The rows of X fall into a few groups, and each row is roughly a mix of its group's hidden directions.
X, 134 rows:
[[ 15   0  -6  -6  32  -5   9 -14 -45  -9]
 [ 13  12  12 -29 -13 -30  19   6  -3 -32]
 [ -9   0  -8 -14  13  -4  33 -44   5  -8]
 [ -1 -36   8 -23  10  24  27 -19  -1 -10]
 [ 18 -12  11  22 -34   2  37   4   4  -8]
 [-12   8  20  -6   5 -32  36   8  21 -15]
 [ 25 -22 -23 -12 -19  32  11  -3  13 -16]
 [-30  -2   1 -45  18  13  10   0  -3 -14]
 [  0 -16  18   2 -23 -38 -18  -5  11  25]
 [ -4   8  20 -23  15  18 -35  13  18  20]
 [ 22   4  27  21 -21 -10 -26  -8  24  14]
 [  2   1   9 -31  -3 -23  -6  44  -9  -8]
 [  5 -21   0  -5  37 -32  12 -26  -3   3]
 [-38  22   9  -7 -28  15   4  19  16   2]
 [ 33  -1 -14  35   2  -6 -15  19 -15  17]
 [-35  18 -28  -1 -32  17  -2   7   2  -8]
 [ 10   1 -16  17   7  50  -3  -6 -18  15]
 [ -5  -9  -2 -10 -44   6 -35   9   6  13]
 [-27  16 -14 -24 -12  21  11 -31   0 -18]
 [-12  -5  17  26   4 -13 -29  30 -22  13]
 [ 25   7   7   7  12 -16  40  27  11 -10]
 [-10   2 -35 -15 -11 -30 -21  -7 -22 -15]
 [-37  10 -21  -4  32 -14 -17   3   8  14]
 [  6 -18   3 -32   1   6   7 -24 -38 -14]
 [  2   1   4  42  12  11 -36  -9   7  14]
 [  4 -12  19  25 -17  11  41 -19   0  -9]
 [ -3 -26  13  -5 -37  10   7 -18 -31   5]
 [ 31  -9 -21  18  -4  33 -16   2 -21  12]
 [-15  28 -36  11  14   4   1   3 -16 -29]
 [-17 -10   1 -34  -4  -4  26 -11  37   7]
 [ -6  16  -4  22  13 -13   1  16  48   7]
 [-21 -19  -8 -28  10  37  18  -6   0  15]
 [-13   6  -9   1 -16 -10  16 -53   2   0]
 [-13   0 -41   8 -27  31  -4   6  -6   1]
 [-24 -11 -22 -11  22  13  31   0 -24  12]
 [ 23 -23  -1  34   3 -28  -7  10  -6  22]
 [-20   6 -26  -3 -16 -42  14  16   3 -11]
 [ -4  33 -17 -16  20  35  19   7   0  -5]
 [ 28   0  -8   2  29  -8  21  -5 -38  -8]
 [  5  -1 -47  24   9   8   7 -23  -5  11]
 [ -5   8  22 -28 -19 -23  -4  27  27  -2]
 [ -2  10  -1  -2  58   4 -11   1   3  11]
 [ 20 -21   5  -1   0 -10  25 -36   5 -29]
 [ 28 -27  11  26 -16 -28   9 -12  10   6]
 [  5 -15  22  -7  -3 -10 -11 -27  12 -43]
 [-29 -10  23 -13  21 -27  -2  14 -26  -3]
 [ 19  24  16  -3 -23  19  10  20  25 -21]
 [  8 -36 -21 -39   7   2   0 -15  11   0]
 [ 39  19  12  33  10  -2  -2  -1  11  18]
 [ 14 -31  38 -30  -3  -3   6   8   9   3]
 [ -6 -14   7  24 -10 -21  -4 -39  10  27]
 [  4   3  40 -22 -20  24   5 -21   0 -13]
 [-15 -15  18 -33 -28 -22  13 -16   4 -14]
 [ -3  19  14  25 -33  28 -15  16 -13   6]
 [ 32   7   0 -14  11  -3 -20  -1 -39 -19]
 [-16  23 -33 -25 -17  -9   8   6 -20 -19]
 [-38  25   7  17   1 -20  -3  13  25   8]
 [  1  17 -22 -22 -14 -12   9  45   6   3]
 [  6 -25   3  -6  27 -34  16 -28   5   9]
 [ -7   5 -21   2   0 -46  23  20   5 -13]
 [-12  13 -44   8  10  20  -5  21  -8  19]
 [ 16 -11  21  15 -28  22 -26 -12  24  -4]
 [  7 -43   2   5   9 -21 -13  24 -24   4]
 [-36  25 -25   4  10 -26  -6 -13 -11  -6]
 [-13   7   0 -21  17   3 -44  14  13  21]
 [ -1 -20 -21 -24  23   4  24 -33  11   3]
 [ 37  23  13  14  -4  29  -3   1  22  -9]
 [ 13   7  -3  17  -9  -6 -30  17  -4 -43]
 [  6 -19  17  18   5 -46  -4 -16 -16   6]
 [ -8  -9 -11 -38  14 -11   1  -6  40 -10]
 [-30 -26 -21 -17 -15   1  20   2 -14  25]
 [ 20  32   7  10  34  -2   8   5  28  10]
 [ -8  21 -41 -20  -9 -16   1  22 -14 -10]
 [-12 -33  35  -1  -6 -20 -16 -22   6   3]
 [-21 -16  10 -27 -10  25  28 -25  -6  -8]
 [-15  26  -6  -7 -17  36 -12   0 -20 -25]
 [ 16   6  -9  10  49  18 -11  12   0  18]
 [ -3 -23  -4  20  -3 -23  13 -45  -1   4]
 [  8  11  22  44  18 -15   4 -14  17  -4]
 [-42   5   9  16   2  14  28  -7  20  13]
 [  8  18  -1  -6  43   4  29  -7  11 -20]
 [-15   9 -35  10 -25  14   8 -34  -3   1]
 [ 10  17   5  37  -5 -19 -31  16 -15  10]
 [ -3  12 -15 -28  10  36  28  12 -14  -8]
 [ 12  33 -18  21  37   2   2   5  15   6]
 [-34 -19  -6 -19  19   6  17 -28 -11 -12]
 [-24  -6  21 -27 -26  -2  27 -16  -9 -14]
 [-17   0   8 -34  20   5  23 -26 -11 -21]
 [ 24 -30   3  17  21 -16   3 -34  -9   2]
 [ -2 -28  33  -5 -15 -34  -3 -11 -16  -1]
 [  5   7 -35 -15 -34  -3 -19  20 -16  -3]
 [-12  18 -24  -1   5  47  -4   4 -13  16]
 [ 26 -23 -17 -21 -27   4   8  29   5  10]
 [ -6  12 -20  20  38 -20 -17   9 -16  16]
 [ 27  20  38   3  16   3  -9  26  10   0]
 [ -1  -9  41 -31  14  11  17 -10  11  11]
 [ 46 -23  24   4  -1  10   4 -10   1  15]
 [ -6 -28   7   7  23   1  20 -18 -24 -31]
 [ 15 -31 -16 -13  22 -37   3 -16   2   4]
 [ 14   8  -7   6 -33  26  15 -21  25  17]
 [ 38  -4   8  17  19  36   3   9  -3  13]
 [ -4  18   4  24 -27   3 -34  26   7  13]
 [ 22  25   3 -13 -19   4 -20  37  18   5]
 [-30  38   1  17  -3   0   7  30   5   7]
 [ -1  22  29 -30 -11  22  11 -20  16 -13]
 [ 14  14  -2 -12 -21 -17  31  36   9 -13]
 [ -7  20 -43  -2  21  17   5   4 -25   0]
 [ -2   6  42   3  15 -25 -15  24 -14  -7]
 [-12 -37   7 -35   5  11  24 -14   0   6]
 [-19  40 -13  15  22  26  -9   6  -7  -5]
 [-15  16  20 -19 -32  25  14   4 -20 -15]
 [-15   1 -22  14 -37  20 -16  24 -15  -3]
 [ 35   0  16  13 -11 -16  -4  39  -6  12]
 [ 16   6 -15  28  27 -21   5  14  22  24]
 [ 24 -18  45 -13 -18  -4   5  -8   9   8]
 [ 10   6   9   7  34 -10 -11 -20 -36 -19]
 [-29  17  13  31 -28   5   0  16  -5  17]
 [ 30  13  -6  22  19 -18 -36  12  -3   0]
 [ -3 -19 -41  -2 -19  33   4   9   4  10]
 [ 15  -8 -17  35  30   4  23 -14 -16  -2]
 [-19  20 -40   2  15  21  -2 -12 -15 -16]
 [ 25  24  -3  -1  -9   4  -6 -13  23 -41]
 [ 11  27   9  33 -12 -20 -23  -6  14  20]
 [ -2  14 -24  -5   1 -36  28  25   1 -15]
 [-32  23 -23 -15  25  11  20   1 -15   8]
 [-13  17   8  -8  36  38  -7   0   6  19]
 [ -4   2 -35  28  -3 -10  36  17  -4   0]
 [  2 -13  12 -21 -20  14  30 -14 -33 -11]
 [-14  -6 -23 -19   0 -33   5  16 -31  14]
 [-14  -4  23  -1  37   8  12   1 -26 -28]
 [ 13  21  18  19  31 -35   3  -5  13   8]
 [  6   7 -13  11 -25 -38  -6  -8  12  32]
 [  3 -30   9  -1  31 -35  -6  -1 -23  -4]
 [ -8  11 -13  -7   1 -22  28 -36  11  25]]

Each list below has two rows that fit no group; the rest each fit one group, if only roughly. Name those rows in the order they come.
- J_793: [-17  36 -17  16  19  -5  27 -20  -6   6]
- J_29: [ 13  -3  30 -14   3 -13  -3   6 -35 -31]
- J_231: [-27 -17  32   1 -23  -1   1 -26  21  -3]
- J_41: [-28  14 -21  21 -25  18   9  -2  28   9]
- J_958: [ 12  -6  -4  34   8  -5  25 -33   4  24]
- J_507: [  4   7 -15   5  18 -15 -45  12 -24   8]
- J_789: [ 10 -26 -22  10 -13 -25  -6  11  30  22]
- J_388: [-25  25  24  -9 -23  -2 -10 -17 -15 -26]
- J_315: [ 27 -11   1  -7 -33  11 -21   5  33   1]
- J_488: [-10  12  19 -37 -35   5  -3 -10  -4 -19]
- J_186: [-22  24  25 -31  15  10  -7  26   1   6]
 => J_29; J_41
- J_182: [  1  21 -18  11   1  36  -1  33  20   7]
- J_283: [-18  10 -38  10 -18   4 -31   3  -7 -21]
- J_561: [ 32 -18 -35  21  18  -5 -17   7  -3  -3]
- J_757: [ 41 -13   8  17  -3 -15  15  27  18   1]
- J_558: [ 33  15  -2  22  26   0 -12 -28  18  -4]
- J_487: [-30  45   4  -7  -3   0   3 -16   5 -20]
- J_271: [ 13  13  -5 -13  43  13 -20 -20 -18  -4]
- J_101: [ 20  -6 -38   8  14  20  16   2  22  20]
- J_884: [-19   7  17 -25   1  11 -19  15 -27 -31]
- J_960: [ -7  19 -15  39 -30 -18  -2  -6   7  15]
 => J_561; J_558
- J_658: [ 15  -1 -30  23  -3  -4   8  39   9  20]
- J_639: [-43   6  13  -9  19  16  -9 -27   7  10]
- J_998: [ -3  10 -23 -16  31   4 -20  12 -35  10]
- J_711: [ -3  -9 -30   4 -34 -23 -27  14  -1   8]
- J_742: [-25  -6  24 -21   7 -32   2 -13 -16 -24]
- J_479: [  0  28  10  16  22  38   2   8 -11 -21]
- J_637: [  5 -26 -13  30  -9 -18 -32   3   7  22]
- J_741: [-34  -8  21   2  -5 -35   8 -24 -13   3]
- J_776: [ -1 -25  20  -2   0 -36 -22  12 -23  16]
- J_407: [-23 -26  11  13 -32 -17 -18 -16 -11 -13]
 => J_776; J_407
- J_261: [-25  11  29  -4   0  -4   0 -13  40 -18]
- J_366: [-23 -11   2  -4 -51 -10 -10 -14   2   1]
- J_570: [-10  27  39 -13   3  -9 -17  22  -7 -18]
- J_551: [-24  -8   9  -9 -34  36 -15   3   5  12]
- J_707: [-21   1  21 -13  -3 -33  -8 -37   8  -5]
- J_966: [ -3  -7  -2   7  40 -17   0 -32  19  19]
- J_233: [ -9  16 -24  -5  26  -5  24 -25  29   6]
- J_754: [ -8   0  20   7  -7 -12  -7 -17 -51  -4]
- J_267: [ 13   2  15 -10 -12   6  -7  49  18 -17]
- J_137: [-18   6  23 -21  -7 -33 -31  13   6  -7]
 => J_966; J_267
- J_901: [ 14 -44  11  -4 -32   9  -6   7  -9  12]
- J_682: [ 12 -23 -25  -8 -20  10 -37  19 -10  -3]
- J_198: [-24  -1   2  -8 -25 -34  12  20  26   4]
- J_849: [ -6   8  32   6  -1 -44   1  14  19   7]
- J_321: [-31  21   6   5 -13  19 -34  15  18   3]
- J_226: [-21 -23 -18  18  11  17  -6  29 -27   2]
- J_9: [ -2 -15  -1 -18  45  24  18 -12  -5  -7]
- J_454: [-14  -8  -9 -18 -39   9  28  23   2  11]
- J_178: [ -7  28  -8  38  26 -15  -1  14 -11  10]
- J_114: [-19  23  10 -19  35  10   9  -4 -14 -27]
 => J_682; J_9
- J_954: [ 24 -10  -2 -17   5   8  22  -3   1 -47]
- J_426: [ 10   7 -42  13  -4 -18   3  36  -2   5]
- J_74: [ -1  23   6  23 -34  -4   8  15  12  32]
- J_423: [ 27   4  11 -15  16  39 -22  -7 -18   5]
- J_122: [ -5  -3  32 -34  15   4 -10 -20 -27  -4]
- J_655: [ 22 -19  15  19  21  30 -18 -19   0  17]
- J_630: [ -8  -9  40   6 -10  23   0 -36   5   2]
- J_481: [ -3  27   0  32   0  -3 -12 -37  17 -11]
- J_288: [ -7 -10 -16   0   9  -2 -12  -9 -53  16]
- J_235: [ 11  -6 -28  -6 -35  13 -26  20  16   1]
- J_604: [  6  11  -4 -21 -26  44 -17   3 -15   5]
- J_702: [  1  -7 -25   6 -32 -18 -14  34  10  13]
- J_82: [-12  -6 -11  -4  24   3 -13  -2 -44 -27]
- J_933: [-17  20   9  16  -4  -5 -51   2  -1   4]
 => J_74; J_122
- J_597: [ 14   3  25  26 -16   0 -40 -16  -9  -6]
- J_435: [-17  -8 -19  19  10 -48   2   7   0  14]
- J_108: [ 21  -2 -21 -12  30  21 -35  -2 -12  -1]
- J_58: [-41  -1 -23   8 -22   9  -7 -23 -18   4]
- J_493: [-38  -4 -14   2   1 -32 -11   1 -28 -11]
- J_313: [  2  -5   6  16  36  29  -2 -32  -8  11]
- J_875: [ 11 -16  11  26 -18 -31  12  23  24   8]
- J_92: [  6 -17  14 -48 -12 -11  11  18   9 -10]
- J_204: [-42  23 -20  29   1   7  -2   6  -8   7]
- J_981: [ 39   8  -5 -29   0  -4   6  18  11 -26]
- J_970: [-31 -34  17 -24 -16  16   0 -13 -11   0]
- J_805: [-33  -7   3 -10 -18  -2 -12  -8 -38 -22]
 => J_204; J_970
- J_155: [ 16  19 -42  13  27   9  13  -2   7  -9]
- J_338: [ 13 -19  -4   2  -7   9  20 -44  23 -13]
- J_176: [-20 -39 -12   0 -12 -30   3  17   5  15]
- J_820: [ 35  13 -14   8 -17  -9  -6  32 -25  -2]
- J_369: [-14  10  42 -13 -14 -16 -14  -2 -18 -22]
- J_418: [ -1  14  28 -28 -15 -24 -17  -9  26  10]
- J_100: [-11  -1 -25  20 -41  16  21  12  -3   6]
- J_837: [ -9   8 -39  28  26   4 -23  -3  -3   1]
- J_201: [ -3  26  26  22  15  -8 -26  -8  27 -11]
- J_167: [-30 -15  -8 -22 -11 -21  35  -1 -10  11]
- J_972: [  0  -7  25   1  -5 -43 -25   5  -3 -23]
 => J_155; J_837
- J_220: [ -3  -1 -11  19  28  23 -12 -40  -5 -12]
- J_804: [-41   3  -5 -21  14  24  22  -2  17   0]
- J_918: [ 11  18 -33  28  15  -4  14 -19  19  17]
- J_384: [ 41 -23  -5  10 -29 -15  -4   8  -8 -11]
- J_653: [ 10  16   7 -22 -25  -6 -23  17 -37  -7]
- J_627: [-16 -11  -4  16 -17 -41  11  14  27  -1]
- J_327: [ -9  -7  12  13 -36 -19  20  20  28   3]
- J_8: [ -6  16  -9 -21 -42  10 -28   8   6 -13]
- J_228: [  2   7   2  -9 -17  45 -22  14   3  23]
- J_376: [ -1  -6 -30  13  34   8 -32  -2 -12  16]
- J_378: [ -3  16   0 -24  49 -12 -15  -5  -5  -6]
 => J_220; J_8
- J_35: [ 10 -29  15  -6  16 -39 -13 -20   9   9]
- J_99: [  2   2   6 -15 -42  32  -3  14 -20  -6]
- J_478: [33 26  0  3  0 28 22  2 17 21]
- J_573: [  0  21  -6   7   7  30 -27  17 -35   4]
- J_903: [  7  12  28   3   7  24   4 -34  11 -29]
- J_38: [  1 -20  24  -1  33  13  31  -5 -22  -6]
- J_583: [-22  13 -10  16   3  -9  26   1 -29 -33]
- J_519: [ 10   3   6 -18   3  46  -9   1 -23 -23]
- J_467: [  6   1  -7 -14  20  16  21 -26  -3 -41]
- J_191: [-10  23 -16  12  -9   7   0  45 -15  16]
- J_756: [  1 -24 -20  41  13  10 -16 -10  -6  20]
 => J_35; J_583
- J_455: [-24 -29  -1  24   2 -24  -4 -29 -14   9]
- J_473: [ -2 -28 -13  28 -25 -24 -10  -3 -24   8]
- J_689: [-24   3 -28 -16  15 -24 -17  21 -19  15]
- J_692: [  0  -1  17  20  34 -29  24   8  19   0]
- J_125: [ 19  38 -23   4 -23  -2 -13  -2  26   2]
- J_631: [-11   2  29  18  29 -26  -9 -24  15   7]
- J_512: [-17  -9  37 -24  25  24   0   5  -5 -11]
- J_515: [-17  -2  15 -13 -42  21  -8 -25 -10  -8]
- J_938: [  6   5 -36  -1 -29 -11   1  37  -2   2]
- J_136: [ -1  27 -18 -19  12  30   8  -4   4 -34]
- J_566: [ -2  22 -28  18  -9   9  38  -6  -5 -22]
- J_881: [-29  -3  -2 -16 -33   8  11  11 -33  13]
 => J_631; J_566
